Each path below is one point turned by a fixed rotation once a step. After each direction that follows a path, write how fast that rotation turns it, in degrees each step (0 if it stays still).
Each turn is a multiple of 5 degrees from 10 to 175, or 0.

[  4  39  -4   7  16  15 -12  -9  16]
[ -3  20 -12   0   8  12  15  28  26]
[  0  -2 -11   8 -27  24  30   5  12]
[ 30  11   3   7 -14  29   7 -15 -12]
[ 11  20   7  23  22  26  -9   8 -11]
[-20  19  -9  25   8  18  -4   5  25]
[ 10  19 -20  -4 -13  10  12  -3  35]
[ 26   8 -10  -2  -5  19  33  13  -5]
[ -2   8   8  23  -5  33  15  -3 -21]
[  1  26  11  16  -2  28 -22 -11   9]
[ 14  18 -11  11  13  13  -8  20  31]
[  2   1 -27  16  -3  12  31   8  18]
[ 11  18  -7   1 -16  22  28 -21  -8]
[ 15  29  17   0   5  30   1   7 -15]
[ -9  10   8  26   3  28 -11  21  13]
[  7   5 -19  20 -12  15  -4  -6  35]
[ 31  15 -24   2   6   9  22  -4   8]
[ -4  20  -3  10   9  23  31   4 -18]
[-15  26  17   7 -14  33  -1  -4   3]
[ 20  13   5   6  -8  24 -17  16  25]
[ 19  -8 -21  28   5  15  10  15  16]
[  4  13 -23  21   1  15  23 -25   0]
[ 6 42  3 -9  6 20 11 -9 -5]
[-6 19 12  3 -1 28  6 31  8]
[  3  -6  -3  22 -24  27   0   7  23]
[ 36   5 -17  17  -3  16   0 -15   9]
[ 11  23 -13  17  28  14  17  -1 -11]
[-26  31   0   8   1  21  15   0   6]
[  6  22   6 -11 -23  24   1  10  25]
[31 -7 -5 13 -9 24  8 23  7]
[  8  -2 -12  37   3  24  10 -12  -8]
[  2  37  -7  11  13  16  -2 -23   4]
[-2 34 -2 -6 12 15  9 22 18]
Directions:
[-6 -2  0 -4 -7 -2 -7 15 23] : 80
[ 12  10   1 -12  -8  -2 -10 -16   6] : 115

[ -3 -19  30  -6  15  24   1  12   1]
[-24  22 -13  -3  19 -10 -22   2 -10]
[  1  24  -6  13 -24   5  28   1   8]
[  4 -21   7 -16  -4  11  -2 -37   5]
[ -8 -10  12  21  18  16 -13  17 -23]
[ -4  41   5 -13  11  -9  -4   4   8]
[-13  -5 -19   6 -11  -1  36 -17   2]
[ -1 -17  15  -3 -16  30 -21  -8   7]
[  6  13   6  14  24  -7 -14  -5 -31]
[-8 23 14 -7  8 -1 30 14 18]
[-24 -11 -27 -10  -8   7  -1 -24   8]
[ 10  -1  11  22 -21  25 -12   5 -18]
[ 10  15  25 -11  25 -14  -3 -16  -7]
[-28  -4  -9  10  17   4  26  13  11]
[ -9  13 -17 -13 -22  20 -21  -8  11]
[ 17   1   8  16 -10   0   8 -17 -35]
[-6 -4 38 -8 21  1  5  1 15]
[-27   6 -31   8  22   2  -7   0   4]
[ 11  24  -7  -3 -31  23   7   5  -1]
[  3 -14  18 -10  -1  -8   6 -33 -19]
[-19 -10  21  22  19  10  -4  18   8]
[ -2  34 -23  -8  14   3 -14  -5  11]
[  3   1  -9  -2 -21  12  36  -5 -16]
[-13 -19  29 -14  -8   6 -17 -16   2]
[ -8  10   0  35  24  -3 -13   4 -10]
[ 11  31  -3 -15   6  12  18   3  21]
[-18 -19 -16 -15 -10   7  15 -19 -18]
[ -9  -2  28  16 -18  13 -23   8  -5]
[ 10  24   3  12  28 -15  -5 -20   0]
[-4 -1 -8 -5  9 22 36 11 14]
[-20  -5 -10 -24 -16  12 -22 -12 -11]
[  2  12  18  33 -13  -5  -2  -1 -23]
[  8  10  19  -6  24  -4   9 -18  28]
Directions:
[  1  12  -8  10  -4   4 -22   7  -6] : 110
[ 3  5 -3 -5 26  4  2 12  1] : 90

[ 40 -15   8   1   4  -3   9 -16 -23]
[  6 -42  23  -1  17   7  -2   2   7]
[ 27   1  28   8  19   8  10  -9 -24]
[ 28 -41   5 -12   9  -4   5   1   1]
[  5 -18  32  16  21  17  -1 -13 -15]
[ 43 -12  17 -10  11  -6  13   6  -3]
[  4 -41   9   2  21  11   2 -14 -16]
[32 -6 39 10  6  4  3 -1  0]
[ 19 -29   2 -15  29   3  14   2 -17]
[ 20 -27  28  18  -1   7  -6 -20  -6]
[ 21 -13  25 -11  30   5  14  16  -1]
[ 25 -27   5   6   7   4   4 -23 -27]
[ 16 -27  36   2  14   5   0   7  14]
[ 24  -7  12  -1  27   7  15  -8 -31]
[ 28 -41  16   1  -2  -2  -2  -7   6]
[  6 -11  32   5  33  16   8   0 -14]
[ 45 -19   9  -3   2  -6   9  -8 -12]
[ -1 -40  22   2  23  12   0  -3  -2]
[ 36   2  30   8  12   4   9  -7 -16]
[ 19 -42   3 -13  18  -1   7   1  -4]
[ 13 -15  35  20  11  14  -2 -17 -14]
[ 35 -17  16 -15  19  -4  14  12  -2]
[  8 -36  11   9  15  10  -1 -22 -22]
[ 29 -12  39   3  11   2   4   7   8]
[ 18 -24   1  -9  28   5  13  -6 -27]
[ 25 -30  29  13  -4   4  -6 -13   3]
[ 15 -12  23  -8  36   9  14  10 -11]
[ 34 -27   7   5   0  -1   3 -21 -19]
[  7 -30  33   0  23  10   1   9  10]
[ 33  -4  15   3  17   5  12 -12 -29]
[ 20 -45  13  -5   7  -1   0  -1   7]
[ 10  -6  33  11  27  16   6  -7 -19]
[ 42 -25   8 -10   6  -8  10  -1  -4]
Directions:
[ -9   6  -3   9   6   8   0 -13 -20] : 160
[-11 -20   0   8  -9   3 -11  -9   7] : 135

[ -5  -1 -27   7  15   1  15  14 -32]
[  1 -21   3 -24 -26 -25  11   1   3]
[28 -3 20 26  2 10 13 15 10]
[ -1  24 -23  -4  13 -13  24   1 -19]
[  5 -38  -5 -13 -22   0  12  -9 -11]
[ 18   5  10  22 -12 -12   1  34   9]
[ -2  15   6  -9  22  -3  38  -7 -10]
[ 25 -27 -26  -3 -10  -4  -1 -10 -12]
[ -2   9  11   9 -33   0  13  30   1]
[ -1 -10  10   6  34 -14  28   3  -4]
[ 36   4 -16 -15 -14 -11   3 -15  -9]
[ -4  -8  -5  13 -22  26  20  25  -6]
[ -9  -5   3   9  14 -41  18   8   0]
[ 37  -1  16 -15  -7   4  11 -15 -13]
[  8   1 -31   9  -3  15  11  31  -3]
[-20  -7   4   1 -14 -28  30  -7   2]
[ 37 -16  21  10   6  -3  -1  -1 -17]
[ 11  23 -21 -16  -2   6  17  28  -3]
[-13 -29  -9   7  -7  -5  32 -14   9]
[ 26   3  12  21 -13 -23  -8   5 -19]
[  5   9   5 -24  10  15  25  24 -13]
[  9 -23 -29   3   1 -15  17  -6  20]
[ 11  11  16  23 -32  -5  11  -5 -15]
[  0  -8   2  -6  26   0  13  29 -26]
[ 17  -7 -14 -24 -10 -20  16  -5  22]
[ 15  -2   6  34 -16  19  19  -2  -3]
[-10   7  -9   0  11 -24  11  19 -31]
[ 17 -26  11 -30 -10  -4  17  -4   8]
[ 26   8 -10  32  -5   6  10  16  13]
[-19  13  -5  -2   1 -12  31  -6 -28]
[ 21 -40   2 -12  -4 -10  -3   5 -10]
[ 20  23   4   5 -15   1  15  26  19]
[ -9  -4  -9  12  21   1  37 -13 -13]
Directions:
[ -1 -10 -11 -16 -10   8  -4  13   8] : 110
[  2   7 -21   5  -3  11   7 -14   3] : 100

[ -2   3  17 -11  21  34  -4  -2 -24]
[ 19  22  13 -11   3  20  10 -12 -29]
[ 25  -2  -5  -6  -6   3  -2 -19 -38]
[  6  -8   2  -1   0   6 -34 -10 -33]
[-14  14  25  -8  -5   6 -25 -11 -26]
[-17   4  21 -19  -8   2  10 -23 -29]
[ -8 -22   3 -16  10  19  10 -17 -31]
[  7  -1   9  -8  21  35  -7  -1 -26]
[ 21  26  13  -7   2  18  -2  -9 -29]
[ 20   3  -2  -7 -12  -3  -5 -22 -37]
[ -2 -15   2  -4  -3   1 -30 -14 -34]
[-21   6  25 -10   2  10 -24  -9 -24]
[-16   8  23 -20  -2   9  14 -19 -27]
[  1 -16   2 -17  10  20  16 -18 -32]
[ 15  -5   3  -6  19  32 -11  -3 -29]
[ 20  26  14  -4   1  14 -14  -7 -30]
[ 12   8   6  -8 -18  -8  -7 -24 -36]
[-10 -19   4  -8  -5  -1 -23 -19 -35]
[-23   0  24 -12   8  17 -20  -7 -24]
[-11  13  24 -19   4  17  15 -15 -25]
[ 11  -8   0 -15   7  18  20 -18 -33]
[ 20  -7  -2  -3  13  25 -15  -4 -32]
[ 16  22  14  -1  -1  12 -24  -6 -29]
[  2  12  13  -9 -18 -10  -9 -24 -34]
[-15 -21   6 -12  -6  -1 -12 -22 -33]
[-21  -7  20 -13  15  23 -14  -6 -24]
[ -4  17  23 -17  10  24  13 -10 -24]
[ 19   0   0 -13   2  15  18 -18 -34]
[ 22 -10  -6  -2   7  17 -19  -9 -35]
[  8  15  15  -1  -1   9 -33  -7 -30]
[ -7  14  19 -12 -16  -7  -9 -22 -31]
[-17 -20   8 -16  -3   1  -1 -23 -33]
[-15 -13  14 -13  18  28  -9  -6 -25]
Directions:
[ 22   7  -8   8  -6  -6 -12   1  -4] : 55
[ -3   2  -1  14  16 -18   7   8  -2] : 0

[  5 -16   8 -30   7   1  30   1 -20]
[ 10  15  -1 -27   8   2  30 -17 -20]
[ -5   0  12 -28  18  -9  31   8 -18]
[ 11  15 -15 -35   7  -8  24  -1 -14]
[-16  17  -1 -20  20 -13  27   7 -19]
[ -1   3 -26 -31   7 -13  21  14 -14]
[-20  20 -21 -11  14  -8  23   0 -22]
[-17 -11 -27 -19   9 -10  20  16 -20]
[-14   8 -34  -7   3   1  20 -11 -26]
[-25 -18 -16  -7   8  -1  24   5 -28]
[ -3 -10 -30 -12  -4   7  21 -15 -26]
[-20 -12  -2  -4   8   8  28 -12 -32]
[  6 -22 -14 -23  -3   9  26 -10 -24]
[ -5   1   6 -11   7  10  31 -22 -29]
[  6 -19   6 -29   6   2  30  -1 -20]
[  9  13   1 -24   7   3  30 -19 -22]
[ -3  -2  13 -30  16  -7  30   7 -19]
[ 12  15 -13 -34   7  -7  26  -4 -15]
[-14  15   2 -22  20 -12  29   8 -19]
[  2   6 -25 -32   7 -12  21  11 -13]
[-20  21 -18 -12  16 -10  24   2 -23]
[-14  -8 -28 -21   8 -11  20  17 -18]
[-16  12 -33  -8   5  -1  22  -9 -26]
[-24 -17 -18  -9   8  -3  22   8 -26]
[ -5  -7 -32 -12  -4   7  21 -14 -27]
[-22 -15  -4  -3   9   6  28  -9 -31]
[  5 -21 -17 -20  -5   9  25 -12 -26]
[ -8  -2   5  -9   7  10  30 -21 -30]
[  6 -21   3 -29   3   4  30  -3 -21]
[  7  12   4 -22   7   5  31 -20 -24]
[ -1  -7  13 -30  14  -6  31   7 -18]
[ 13  17  -9 -32   7  -4  27  -7 -16]
[-12  11   6 -24  21 -11  28   9 -19]
Directions:
[  6   4   3  -1  -3   1 -11   9 -25] : 0
[  7 -20  -4 -11  -4  -4  -2  15   5] : 155

[ 36   8  -9   6   3  10 -10  -6 -36]
[  7 -20   6   3 -33  21  19  -9 -21]
[-29  -7  16  -4  -1 -16  25  -9 -29]
[  3  -2  27   8  34  -1 -15 -10 -27]
[ 25 -31   2  32  -1   5  -8 -16  -5]
[  2 -15 -24   6 -22 -26   8 -11 -27]
[ -1   4  11 -27  -8   0 -15  -9 -41]
[ -4 -23  37  -2  -4  18  -3 -26  -3]
[-21 -15   4  28   7 -25   2 -29   0]
[  5   5 -10  16   6 -19 -37  -4 -27]
[ 21 -23   7  -5 -32   6 -27  -2 -10]
[-13 -17  11 -20 -28 -24  10 -23   0]
[-15  21  18 -11  13 -16 -17 -31 -10]
[  4   0  18  27  -3  15 -35 -19   8]
[ -8 -16  -7  26 -33 -24 -12   1   9]
[ -1  10   3 -22 -15 -38 -22  10 -13]
[ 20   6  31 -24 -10   4 -20 -16  11]
[ -7   6  11  14 -18  -6   7 -35  29]
[-21  35  -5  23  -7 -21 -16  -4  -4]
[ 12  11  20   8 -19   2 -34  27  -1]
[ 14 -14  22  -5 -28 -21   8   9  26]
[  6  29   6 -14   2 -36  11 -16  10]
[ 17  42  12   9  -2  16 -14 -14   4]
[ -4   9  12  33 -35  11   8   9  15]
[-14  14  11   6 -11 -35  11  30  -3]
[ 31  18  29 -12  15 -12  -7  17   0]
[ 38   5  11  11 -11   4  21 -15  23]
[ -3  31 -14  17 -16 -12  30 -10  -7]
[ -2  34  17   7  -5  12  -2  24 -27]
[ 12 -15  39  14  -6   8  17  24   6]
[ 15  -3   7  11  13 -36  33   0   3]
[ 34  29  -9   4  15  -5   5  -7 -25]
[ 21   3   6  13 -26  33  16  -3 -17]
Directions:
[-1 15  3 -2 -9 -6 -9  4 21] : 10
[-13   9 -10  -3   5 -21   7   0  -7] : 115
[  8   5  16  10 -11 -11   0  -8 -11] : 0
[ -2   3 -14   8 -18   6  -5  10 -10] : 80

[ -4 -14  15   4 -33  -8  23  14  14]
[  6 -16   4 -17 -11  17   7  -8  40]
[ 18 -15  19 -17 -22 -10 -25   5  12]
[ 18 -13  11  -2  -2  14   0  39  12]
[  3 -21  27 -31   8   3  17   6   0]
[ -5 -16  19   0 -32 -12  23  12   8]
[  4 -14   2 -12 -13  18  12  -3  40]
[ 16 -17  19 -22 -21  -8 -24  -3  15]
[ 20 -13  13   1  -8   9  -4  40  11]
[  6 -21  24 -29  13   9  17  10   2]
[ -6 -17  23  -5 -30 -16  21  10   3]
[  2 -13   1  -6 -17  17  17   2  39]
[ 15 -17  17 -26 -17  -4 -21  -8  19]
[ 20 -13  14   1 -14   4 -10  39  10]
[  8 -20  21 -27  16  13  15  16   6]
[ -5 -18  27 -11 -25 -17  21   7  -2]
[  0 -13   2   0 -21  15  21   7  36]
[ 13 -17  15 -27 -14   0 -16 -12  24]
[ 21 -12  15   0 -19  -2 -15  34   9]
[ 11 -19  19 -22  15  17  15  21   8]
[ -4 -20  30 -18 -19 -16  19   5  -4]
[ -1 -13   4   3 -25  10  22  11  32]
[ 12 -17  11 -27 -11   6 -12 -14  28]
[ 20 -13  17  -3 -22  -6 -19  29   9]
[ 13 -17  16 -17  13  19  12  29  11]
[ -3 -21  31 -23 -13 -13  18   3  -5]
[ -3 -13   6   6 -29   4  24  13  27]
[ 10 -17   8 -25 -10  11  -5 -14  33]
[ 19 -14  18  -8 -24  -9 -23  21   9]
[ 14 -16  13 -12  10  20   9  33  12]
[ -1 -22  31 -28  -6  -9  18   3  -5]
[ -4 -14  10   6 -32  -2  25  14  21]
[  8 -16   6 -22 -10  15   0 -11  37]
Directions:
[-14  -2   3   1  -3  -4  25  -6  -3] : 70
[  5   1  10  -4 -15  21   1  -1  -8] : 0
